Each path below is one point turned by a fixed rotation once a step. After each direction that follows a path, write how fast that rotation turns it, in degrees each step (0 if it stays still).
Each turn is a multiple of 5 degrees from 10 to 175, or 0.
Each row of a path follows its step; steps can be skipped.
Rotation 1:
step 3: [  2.9  -9.4 -12.2   7.4   2.5  -4.5   8.2  12.8  -4.9 -13.9 -11.6   3.2
   6.7   3.7  10.1  -0.5   2.4   3.5  15.6  -0.6 -13.1  -7.3   0.8  -3.9
   2.0   5.2 -37.5   5.5  17.9  -5.4 -13.6   6.3 -13.7   8.7  -5.4   1.0
   9.8   7.7   1.3   4.1  -4.0 -13.1   6.6 -12.8  13.9   7.2  -4.4   0.8
   8.7  21.3]
step 5: [-19.5  16.4 -17.4 -10.0   4.1   4.8 -14.6   9.7   0.9  14.6   6.7  -1.0
  17.5  -0.9  -2.4  -2.1   2.3 -10.7  -7.3   5.2   3.0  10.8  -5.5  -3.4
   7.0   4.1  -5.1  11.4  -8.6   8.1   0.7  -4.3 -21.6  10.6   7.1   3.9
   2.6 -18.2   1.5  -0.6   9.1  -4.8   7.4  -9.3 -22.2   2.7  13.9   1.0
  -1.3  25.0]
step 6: [ -3.7 -19.3 -11.2   7.9 -12.7   8.6  11.1  -1.0  -0.1  -5.8  -9.2   4.6
   9.3 -10.5  -7.8   5.9  11.2 -11.2   0.8   7.6  -7.7  -2.6  14.7  10.1
 -15.0   5.5  18.9  21.5   8.2  -6.0   0.9  -6.8  -4.3  18.4   3.9  11.7
  13.2 -10.8   5.0 -10.3 -12.9   8.6   1.7   7.4  11.4   6.2   5.7  14.5
  -0.2  17.9]
step 8: [-25.9   3.3 -10.0 -10.0   3.6   2.2 -20.4 -12.9   3.1   9.2  -6.4  11.8
  10.2   7.9  -8.0  -0.4 -10.4 -20.9  -1.1 -10.8  -7.6   7.4   8.4 -11.4
  11.0   3.8  -5.1   5.1   5.3 -12.3   1.8   8.6   4.8  -5.4 -15.4  12.6
  -6.2  -1.8   8.8   7.7 -17.6  14.7 -15.7 -12.8   5.0  12.4  -2.3   2.6
  -1.1  -7.6]
step 9: [ -5.0  -0.8  -6.6  -5.8   4.4 -11.2  -1.1  -1.4  -0.8   6.8   0.1   4.2
  -9.8  -0.4  -2.2  11.1   6.1   6.6  -4.5   1.4  20.3  13.1   4.9   0.0
  10.3 -21.0  -7.1  -4.8 -15.5   5.9  -6.1   6.6  -9.4   2.5  -0.4  11.1
   7.5   1.1   3.4 -21.6 -20.4   1.7 -11.9  14.7  24.7  13.5   7.2   3.0
 -13.2  22.2]
step 11: [ -8.7  -2.8  -2.8   0.0  21.6  11.1  18.8   8.6   6.0   7.6  -0.4   0.2
  -4.8  -4.2   5.0   4.8 -25.1 -14.9  -6.5   7.2  -3.5  -7.2 -20.9  -2.5
   8.2  -4.6   0.7  -7.4  18.9 -10.0   7.8  10.5  -0.3   5.1   5.2   5.6
  -2.9  -7.5   2.7   2.6 -25.7 -11.5 -13.2  -3.3  -0.2 -20.2   9.1  -2.6
  -9.2   2.8]
step 14: [  8.5 -11.1 -16.6   8.3 -10.3 -13.4  14.6   3.5  -5.3   5.0   9.8   3.4
  -8.1  -3.2 -10.3 -20.4 -12.9   1.3  -4.2   2.8   5.1  19.2  -5.3 -16.8
   5.0  21.7   6.2  -2.0  -0.7   1.1  -1.7  -7.9  -4.9  23.8 -20.2   4.1
  -3.0  -6.4   5.8   3.9  -0.7 -12.7 -14.8  -4.7   4.9  -7.4  14.0   0.6
  -1.5 -12.9]
step 15: [  9.7  -6.5   2.3  -0.4  11.2 -12.6   7.3 -13.1   1.8  -7.0 -14.5 -13.7
  14.8  -5.6 -15.4   0.5 -24.7 -10.8  -2.3  15.9   8.4  -3.4   5.8  -7.0
   3.6 -13.7   5.2  -8.7  -0.9   9.9  -8.3  -8.9   1.9   8.7 -14.5   3.0
   5.2   0.5 -11.4 -14.6  -3.0  25.6   5.1  -5.8   3.4 -15.9  -6.8 -13.9
   7.8  -4.7]
step 17: [  3.8  -2.7   3.8  -6.1   3.1  10.0   8.1  -4.4 -22.5  18.6  -4.9   0.4
   6.0   9.8  -4.9 -10.2  -1.5   4.2  16.1   2.1  -1.4  21.7  -6.1 -18.3
 -17.8  -0.3   6.9  -7.9  -7.4   6.7  18.9   5.5   5.5   8.9   6.1   0.0
  -6.6   6.9   5.9   8.2  -7.0  19.2   0.6  25.1   1.9  -8.3   2.9   6.0
 -16.1  -7.8]
[-0.1  1.6 -6.2 -6.9 -4.9 -2.3  5.4  4.2 -3.2 -0.4  2.2  1.6  2.0  1.0
 -3.8  2.8 -0.6  4.5  0.1 -1.2  2.4  2.9  2.5  0.2 -3.9  3.6  4.8 -3.8
 -9.1 -4.8  3.3  2.3  0.1  0.4  3.3  1.5  1.1 -4.3  1.6 -3.0  1.0 -3.2
  1.0  1.5 -0.7 -0.5 -3.2  2.6  2.7  2.4]
90
[-3.5  3.0 -5.5 -0.2 -3.0 -1.9 -0.1 -5.3  4.9 -2.5 -0.5  3.2 -3.6 -1.5
  2.6  3.6  0.0 -3.0  0.0 -1.6  3.0 -0.8 -2.6  3.9  2.1 -2.1  3.9 -3.8
 -0.1 -4.5  2.3 -3.6 -0.6 -2.2 -3.2  2.7  0.7 -3.1 -8.2  1.6 -5.9 -2.8
 -6.4  1.9  1.0  0.2  2.1 -3.2 -6.3 -0.5]
20
[ 0.1 -5.6 -0.2  4.5  3.6 -5.5  2.0 -1.6 -0.3  1.9 -2.8 -1.4 -1.5  3.2
  4.8  1.8  2.2 -4.5 -5.5 -3.7 -0.1 -0.4  8.7  0.8 -1.3 -1.4  0.4 -0.1
 -0.5 -0.3 -0.7  1.1  0.5  1.0 -0.9  5.1  2.6  4.1 -5.6 -2.2  4.6 -3.9
  3.1  2.8 -0.8 -0.7 -6.6  1.3 -1.1  6.1]
115
[-0.2  2.7 -4.1 -4.0 -1.2 -6.2 -1.9 -1.4  2.0 -2.3  1.6 -1.2 -2.1 -4.8
  1.6 -4.8  0.9 -3.2 -2.6 -2.9  3.1 -1.1  0.8 -0.5 -5.6  2.7  6.4  3.8
  1.8  4.9 -1.4 -0.5  5.6  1.9 -7.2  3.2 -0.6 -0.5  3.5 -0.2  1.5  8.2
  0.4  1.1 -0.2 -0.5  2.9 -1.3  4.8  2.4]
45
[ 3.4  0.2  5.0 -0.9  2.6 -5.2 -3.7 -3.7  0.9 -0.5  0.5  2.2  9.8 -1.6
  1.9  2.3 -0.8 -1.8 -0.1 -4.7  5.5  6.0 -3.8 -1.2 -7.1  0.7 -4.5  0.5
 -0.9  0.8 -0.7  0.1  1.6  2.4  5.3 -1.1  3.3 -3.2 -6.5  3.0  0.5 -1.4
 -1.1 -0.9  0.9 -0.6  2.7  1.5  2.9 -2.3]
145
[ 3.1  0.6  1.3  4.4 -6.2  3.8 -3.7  1.7 -3.7  6.5 -0.5  4.3  0.2 -2.3
  5.8  0.3  3.6  2.7 -0.8  2.6  0.7  2.3  2.0  1.1 -6.4 -3.1  1.4 -5.3
  0.9  2.6 -0.6 -1.2 -7.8 -0.4  0.9  8.4 -3.1  0.2  1.3 -0.8  0.4  2.5
 -4.9 -1.2 -1.4  0.1  1.6 -1.4  2.8  0.7]
95
